Rotation paths and how fast each direction turns (degrees a step):
Each turn is a multiple of 5 degrees from 10 to 175, or 0.
Each row of a path follows its step; steps can be skipped.
Path 1:
step 0: [ -8 -19  27 -10  10  20 -19  -6   1   4 -19 -35 -10  -6  -2   3  24 -12
   9 -19   7   5   8  14 -31   5   1  21  14 -14   5  39   1 -32  14  11
  20  11 -11  16 -11 -38   8  -8  15   2 -16  12 -19 -24   0   7 -17 -13
  -2]
step 1: [  5 -21  -2 -10  33  10  -2  20  24  -1 -37 -14  -6  -7   6 -10  -5   9
   4  -1 -26 -15 -30 -12  -4 -27   5 -34 -15   0  17  24 -19  -5  -7  -8
 -20   3 -14 -25  -4  12  10 -20  24   4 -11  10 -14  -7  42  -4  -6   8
  -3]
step 2: [-39   4  -3 -17   5   3  -9   9  -8 -25   9   6 -19 -34  18 -16 -17  -3
  15  -4  -1   0  -9  -7  18 -22   2 -15 -11 -34   4 -12 -16  -2   3   4
  -6 -40  -2  -7  -3  13   0  -5  34 -13   6 -31  21 -15 -17  27 -21  -2
   4]
step 3: [-26  15   7   3  16 -43 -25  -9  10  20   3  -3  16  -2 -15  -6   2  -3
   7   9   8  15  -2  -3 -18  -3 -28  -4 -10 -25   5   0   0 -37  -6  -8
  -9 -41 -11   3   7 -10  -1  28 -25  -6  11  25   6 -14 -14  12 -19  13
 -26]
step 4: [ -5 -47  -7 -35 -12  15 -10  -9  19  27  17  -1  11   1 -12  -8 -27 -19
 -21   0 -16  13   3  -3  -9 -14 -11  -7   6  17 -14   0  11 -16   3   1
   1  20 -16 -18  -3  -9  15   7 -35 -27  20  -2 -13   1  17  33 -20   9
  -3]
step 5: [ -5 -14  16   9  -1  16 -25   3  -9  -6 -25  26  -7  -6  29 -28   4 -25
 -27   8  -3  18   5 -24 -20   3  10 -17  13   2 -13  -2   1   9  14  16
 -18  -8  21 -16  17  -7   3 -12  10 -15  44   1 -17  12  -2 -19  -8  25
  27]
step 6: [ -7 -14  12  39  11   5   3  -5   0  -2 -17 -21 -14   1  15  15  -3 -34
  27   0 -15 -21  36  12 -10  20 -10  14   4  20 -19  12  -1   3   9   5
  -2 -35 -15 -35   0  30 -10   2  12  -7   2  16   6   2 -32   0 -16   8
  -7]
step 7: [ -6 -25  19  28  18   8 -25  -5 -14   7  -5 -31  11 -16 -34  -3   1  -4
   7  19  10 -32   6   0  10  -6  -4 -24  -8  20  -8 -10 -13   3 -13  11
   6  27 -37  12  -6 -19  27   8  12   9  19  -7  12 -22 -12  -4   2   6
 -31]
step 8: [ 26 -16   8 -20  14  -4 -22  25  -5   1  11  14  -9   3 -18  -5  16  23
  20 -16   0 -22   6   0  34  -3   9   0  13 -23  -5 -18  -2   5  21 -12
   8   0 -17  -5   2 -16   7   2  32 -25  36  27   0   7  36   2 -23  21
  -1]
step 9: [ 14  -3  11 -15  16  12 -18  18  -6   9  24  -3   0  13  18 -11  -8  -2
  20 -10   9   5  -2 -27 -16 -20  25  21 -31 -16 -16   4   0   6   8   3
   1 -39   0  18  -6  43  13  -8   1  14  19  16   6  16  -9  21  28  29
 -11]
Speeds:
[  0  -7   4   3  -3   2   0  -1   4   3   3   6   4 -10   3  -2  -2   4
  -2   4   1   0  -4   4   3  -2  -7  -3  -2  -1  -8   1  -1   7   1   2
  -2  10   2   4 -12  10   1  -5  -1   1  -2  -8  -1  -6  -3   5   2   6
  -3] | 135
[ -4   4   1   6  -3   1   5   1  -1  -6   0   4  -3  -3  -1   0  -4  -8
   1   8   0   7  -2  -1   0   0   0   1   7  -2  -3   0  -6  -4  -2   3
   7  -4  -8   2  -4   6 -10   3   1   3   2  10   7  -7  -2   3  10  -3
  -1] | 100
[ 0  5  0 -8 -3  0  3  7 -1  4  5  1 11  6 -6 -1  1  5  0 -1 -2 10  2 -6
  0 -2 -1 -1 -3  5 -7  2  0 -3  1  0  8  1  3  1  4  5 -4 -6 -2  4  8  3
 -3 -6 -7  2 -9 -1  4] | 65
[  3   2   0   1  -2  -2  -5  -6   3   4   6  -4   5  -4  -2  -5  -7   1
  11  -1   5   1  -3   2 -13   1  -3  -3  -1   5   3   9   2   8   5  -2
   4  -3  -2   0  -5   0   2   5   1   0  -4   8  -3   3  -6  -3   1  -7
   1] | 115
[ 1  0  4 -7  0 -1  3  1 -8  6 -6  0 -1  2 -1  0  0  6  7  8 -3 -6  5 -8
  0  3  1 -5  8 -5 -3 11 -6  0 -6 -4  7  4 -1 -1  1  0  3  3 11  1 -7 -3
  4  2 -2  2  0  5 -2] | 55
Path 2:
step 0: [  3   5  -8   5   0  13 -11  -5  -2  -2   7   3  -1 -20  21   1 -21  -3
  29 -23   4 -28   2  12 -12  15  24  -1 -26 -11  12 -19 -16  -8  12 -19
   0   9   2  13  30  25   3  -6  20  -9 -46   8  -9 -14  15 -34  -2   6
   2]
step 1: [  4   8 -15  19 -10  14  15  -7  16  10  10  -5  21 -14  30  26   7   7
  21  21  -8  -2  -5   2 -13   0  22  12 -15  -6   6 -27  12 -21  -7  18
  13   3  -5 -20  12   9  -4 -16  23  -5 -48 -11   0 -27  -4 -21  -3   4
   4]
step 2: [ -9   1 -19  -5  24   8 -10 -17   4  24  29  22   7  -3  41  -4   2 -15
   1  24  -6  41   4 -15  -2  18  16   7 -10  17   1 -25  -3  -2  -1  26
  12  -7 -14  -9  -8  15 -10 -15  10  -8 -33   6   5   2   4 -16 -16  -5
 -11]
step 3: [ 15  -8 -20  15   6  25 -17 -34   3  13   4   5 -14  -6  30   1  -4  -2
  -4 -21  -8  29   7  -1   1   6   1  29 -27  26  -1 -37 -13 -10  23  14
   9  -8  25  14   9   4 -15   3   7 -15   5   8   6  -9  14   0 -24   3
 -15]
step 4: [ 24  18  -6  27  -8  -8   3 -15 -20  19   4   8  -3 -11  30 -10  21  -3
   6 -35  -2   5   9  -5   7   5   0  27 -24  18  11  -6  -7 -18  -7   4
   4   1  28  15  15 -22 -13 -21  18 -30 -28 -11  -8  11  11  10   4   2
  16]
step 5: [ -1  44   7   8   1  -4   8 -36 -12  -3   3  11   9 -11  18 -16  -6 -11
  10 -13   5 -14   7  13   1  30   9  15 -14   8   2   0 -10   4 -11  12
  14  17  -6 -17  48   6  -9  -5  27 -13 -27   2 -12  21  23  -8  -7  -8
   0]
step 6: [-10  18   2   2 -22   8  13 -42   1   6   0 -11  -3 -24  28  18   7   4
 -10   6  21  -1  -6  13  -8  18  -1 -18 -24  15 -16 -33  22  -1  -2  13
  22  14   3 -13  36  12 -20   2  -3  -4 -25   6 -10  -7 -10 -15  -6 -16
   7]
step 7: [  9   7 -29 -13  -3  -9  -1   3 -14  13  -2  14 -18 -21  54  19  -7  -6
 -16   5  21  29   9  -1   0  -4  17 -25 -20  14  -7 -17   9   0  12  10
  22  -7  -7 -10  25  -3   5 -18  -7 -17 -25  26  14   4   3  -8   4   7
  17]
step 8: [ -4  11 -21   6   4  -1  16  -8 -10  11 -11  16 -19 -12  42  20 -14  -2
  -8 -12 -13  15  25  -1   1  -9   7  14  -4  -1  13 -23 -25  22  15  20
  30   1  11   5  26 -22   7  -7   2  -2  -2   5   9 -25  28 -16   2   4
 -22]
step 9: [-10  29 -21   0  -9 -15  12 -25   8  24  -5  18 -17 -15  20   9  -2  -6
  16 -21 -13   6   3  -6  18  13   3  10  -5  -1  30 -37  -3   0 -14   7
  15  -3   5  16   6 -45  -1   9   2  -8 -21 -10 -34 -13  -4   2 -14   0
   4]
Speeds:
[11 -8  3  5  1  4 -6 -4  2  3  4  3  4 -1 -7  0  6  3  4  5 -1 -3  0 -5
  2  5  0  3 -6  7 -3 -3 -2  3  0  3 -5 -3 -3  1 -2  6 -1 -6 13 -3  1 -1
  5  0  2 -6  3 -4  3] | 25
[-2 -3 -4  2 -1 13  4 -6  4 -9  3 -1 -2 -4 -2  6  0 -2  0  0 -3 -4 -5 12
  3  0 -2  6  3 -6 -7  1  0 -1  3  1  4 -1  7 -2  3 -5  0 -4 -1  2  5 -5
 10 -5  5  0 -1 -8 -2] | 145
[-6  3 -1 -3 -3  0 -8  3 -6 -3  2  3  0  1 -7  4 11 -2 -7 -9  5 -6  7  0
  0  4 10  9  0 -3  1  3  5  2 -3  2 -6 -1  1  4  6  2 -2  7  2 -4  1 -6
 -2  0  0  0 -6 -3  5] | 65
[ -4  -2   2   4   9   3  -3 -10  -3  -1  -8  -4   5  -2  -6  -3   4   0
   0  -6   1   4   5   4   4   9  -2 -11   4  -6   6  -6  -4   5   1   0
   6  -1  -5   7  -2   3  -2   5  -1   3  -1  -1   2  -1  -1  -4  -2  -4
  -5] | 120
[ -2  -7   4  -4   2   2  -5   1  -1  -3   1   0   2  -2   2  12  -2  -2
  -7 -15   4   8  -2  -6  -2   0  -6   4   1   7   2   3  -9   3   2   2
   1  -2   3   1  -3  -1   5  -5  -3  -4   4   5   4  -3  -1  -1   3   7
   1] | 80
[  0   6  -6   0   9  -3  11   0   5  -8  -3   8   7   2   1   7  -2   3
  -4  -3  -6   0  -1   0   2   3  -5   4   1  -1   1   4   1   3  -3   2
  -4   1  -6  -1   0   4  -9  -4   5   0   0  -5 -10  -5  -5   0   6   0
  -2] | 95
